[105 102 114 112] -> 105

[[132 140 120 125]
 [142 156 104 109]] -> 132

[133 137 122 134 135 105] -> 133

[124 107 126 135 141 130 136] -> 124

[130 104 138 121] -> 130

[119 145 112 102 140 124 110] -> 119

[120 108 157 112 120 153] -> 120

[[117 134 136 118 130 126 103]
 [127 140 148 130 140 126 138]] -> 117

[ 99 107 111 147 118 110] -> 99
---
[127, 107, 128, 129, 127] result: 128
[[138, 133, 116, 129, 132, 153], [153, 126, 107, 106, 121, 139]] result: 106
[115, 136, 105, 129, 123, 124] result: 129
[[148, 123, 105, 115, 150], [128, 126, 117, 129, 128], [128, 126, 125, 121, 134]] result: 125
[[136, 121, 105, 133, 114, 120], [136, 121, 140, 133, 128, 120]] result: 133
[118, 108, 119, 150, 125, 133, 152] result: 125
[113, 134, 135, 109, 137, 151] result: 109
[[120, 123, 136, 130, 126, 135, 111], [132, 133, 149, 117, 117, 118, 118]] result: 117
[[124, 137, 119, 119, 131, 111, 125], [118, 120, 127, 138, 138, 130, 137], [128, 148, 104, 108, 114, 144, 126]] result: 114
[132, 132, 105, 117, 114, 141, 111] result: 114
---
[[146 146 152 135 128]
 [151 105 128 122 101]
 [119 150 121 114 151]]
119

[[129 121 133 133 117 133 132]
 [114 139 144 128 144 133 140]
 [150 120 108 121 124 128 120]]
150

[[135 117 130 113]
 [124 140 128 109]
 [140 123 104 127]]
140

[[113 148 150 115 108]
 [151 105 113 133 104]
 [124 136 121 122 119]]
124

[[139 130 128 130 122]
 [124 125 142 121 134]
 [140 110 135 151 122]]
140

[[111 115 116 149]
 [124  98 151 124]
 [105 116 124 145]]
105

[[150 108 137 121]
 [142 116 130 144]
 [121 105 119 110]]
121

[[108 129 128 120]
 [150 132 126 149]
 [111 121 132 112]]
111
---
[[112 104 119 124 130 124]
 [152 149 144 122 127 144]
 [124 126 127 132 118 126]] result: 127

[[143 117 110 112]
 [139 118 106 104]
 [141 127 116 111]] result: 106

[[103 121 140 103 139 121]
 [141 133 115 141 115 133]
 [154 135 117 153 116 135]] result: 115

[[116 124 117 142 126 115]
 [152 128 124 111 131 105]
 [123 130 122  98 134 129]] result: 131

[[137 131 108 118 126 150]
 [150 103 131 128 130 120]
 [104 133 110 130 118 102]] result: 130

[[154 155 101 102]
 [102 101 155 154]
 [154 155 101 102]] result: 155

[[115 135 125 136]
 [107 145 116 144]
 [114 143 106 148]] result: 116

[[147 116 147 122 147 118]
 [148 116 150 127 145 124]
 [118 116 104 107 115 127]] result: 145

[[129 120 125 129 142]
 [149 126 142 121 138]
 [143 128 135 122 126]] result: 121
---
[133 155 109 125 115 150 109]: 133
[108  99 100 112 132 157]: 108
[109 139 120 154 110]: 109
[142 134 126 138 133 105]: 142
[126 110 117 151 116 129]: 126
[124 117 121 152 113 128 115]: 124
[122 142 154 143 128 155]: 122
[118 128 135 130 153]: 118
[136 146 132 128 139 131 154]: 136
[104 102 101 154 147]: 104
---
Q:
[[140 101 151 138]
 [152 104 111 144]]
A: 144

Q:
[[131 104 124 105 115]
 [119 147 131 106 144]
 [138 125 126 105 113]]
A: 138

Q: [131 115 102 130 153 114 128]
A: 130

Q: [103 153 141 102]
A: 103

Q: [132 140 123 105]
A: 123

Q: [138 105 149 117 107 133]
A: 133

Q: [100 121 115 138 123]
A: 121
---
[121, 123, 111, 100, 145] out 100
[135, 110, 149, 141, 119] out 141
[118, 128, 125, 133, 107] out 133
[145, 128, 112, 155, 128] out 155
[131, 154, 143, 129, 128] out 129
[134, 150, 119, 137, 154] out 137
[107, 143, 149, 146, 109] out 146
[158, 127, 119, 139, 134] out 139
[135, 115, 117, 122, 99] out 122
---
[[108 101 151 108 139 141]
 [143 140 140 121 107 110]
 [112 113 112 114 149 146]] --> 143

[[115 145 145 139]
 [105 121 103 130]
 [131 152  99 108]] --> 105

[[127 123  98 117 117 128]
 [139 126 145 144 128 129]
 [134 110 138 130 132 132]] --> 139

[[135 121 116 118]
 [113 143 151 129]
 [122 133 129 119]] --> 113

[[135 127 155 135]
 [123 132 119 137]
 [135 127 103 123]] --> 123

[[141 124 117 121]
 [103 120 142 125]
 [124 136 119 132]] --> 103

[[104 133 118 130]
 [133 132 150 137]
 [121 140 139 108]] --> 133

[[141 127 135 126 137 132 133]
 [109 121 114 144 103 120 110]
 [146 139 135 114 146 114 148]] --> 109

[[111 143 126 149 106]
 [132 127 131 129 126]
 [131 133 127 129 131]] --> 132
---
[122, 126, 149, 137, 141] ==> 137
[131, 130, 103, 131, 105, 122] ==> 105
[99, 144, 133, 110] ==> 133
[117, 141, 107, 112] ==> 107
[100, 122, 116, 140, 105] ==> 140
[127, 129, 128, 125, 131, 157] ==> 131
---
[114 126 154 126 136] -> 154

[[130 140 127 111 131 130]
 [103 147 128 113 129 114]
 [133 141 146 130 143 118]] -> 130

[140 134 105 110 137] -> 105

[[107 138 147 108]
 [111 125 140 115]
 [116 131 157 119]] -> 131

[125 138 107 105 110 139 132] -> 110

[[130 134 137 141]
 [143 115 110 105]] -> 115
---
119	121	138	112	126	120	112
114	129	132	115	121	102	110
128	125	123	119	107	103	127
==> 127

111	135	123	130	145	131	131
121	127	113	130	109	129	114
138	136	101	135	144	123	113
==> 113

111	146	122	148
133	113	129	107
120	137	141	142
==> 142

122	137	119	121
135	136	139	131
149	116	121	142
==> 142

139	105	150	140	143
130	146	119	136	111
128	115	146	146	133
==> 133

128	123	151	148	123	130
125	105	142	130	137	123
114	126	122	133	128	136
==> 136

125	127	108	131	107	117	139
131	120	137	102	145	151	112
123	125	136	135	140	133	126
==> 126
---
[[108, 127, 123, 112, 154], [138, 139, 137, 156, 98], [130, 133, 112, 138, 141]] >> 123
[[117, 128, 136, 141, 116], [131, 114, 112, 136, 106], [123, 120, 124, 137, 109]] >> 136
[[118, 106, 129, 136, 140], [117, 124, 124, 123, 140], [131, 103, 119, 117, 121]] >> 129
[[126, 128, 142, 136, 153], [122, 128, 128, 134, 122], [123, 128, 138, 126, 144]] >> 142
[[124, 108, 135, 136, 144], [104, 120, 107, 138, 142], [139, 109, 121, 142, 142]] >> 135
[[129, 120, 152, 108, 126], [129, 114, 149, 106, 107], [142, 114, 136, 112, 124]] >> 152
[[110, 119, 120, 143, 99], [144, 128, 131, 107, 143], [117, 125, 125, 141, 115]] >> 120
---
[[122 150 131 126]
 [100 125 118 140]
 [119 128 140 127]] => 122, 127

[[157 132 126 101 136 103 118]
 [121 119 127 132 108 114  99]] => 157, 99

[[142 120 139 123 145 145 132]
 [131 119 129 139 135 155 121]] => 142, 121

[[125 129 135 118 116 114 137]
 [120 120 121 112 112 105 129]] => 125, 129

[[143 127 122 112 142 155 131]
 [138 139 101 121 136 152 131]] => 143, 131

[132 113 100 131 119 126] => 132, 126
---
[146 105 100 114] 100

[[114 154 130 133 102 127 105]
 [127 135 143 139 126 109 124]] 143

[110 139 121 140 103 129] 121

[121 138 128 150 123 108 117] 128

[ 99 107 139  99 122 116] 139

[148 126 155 109 123 123 139] 155
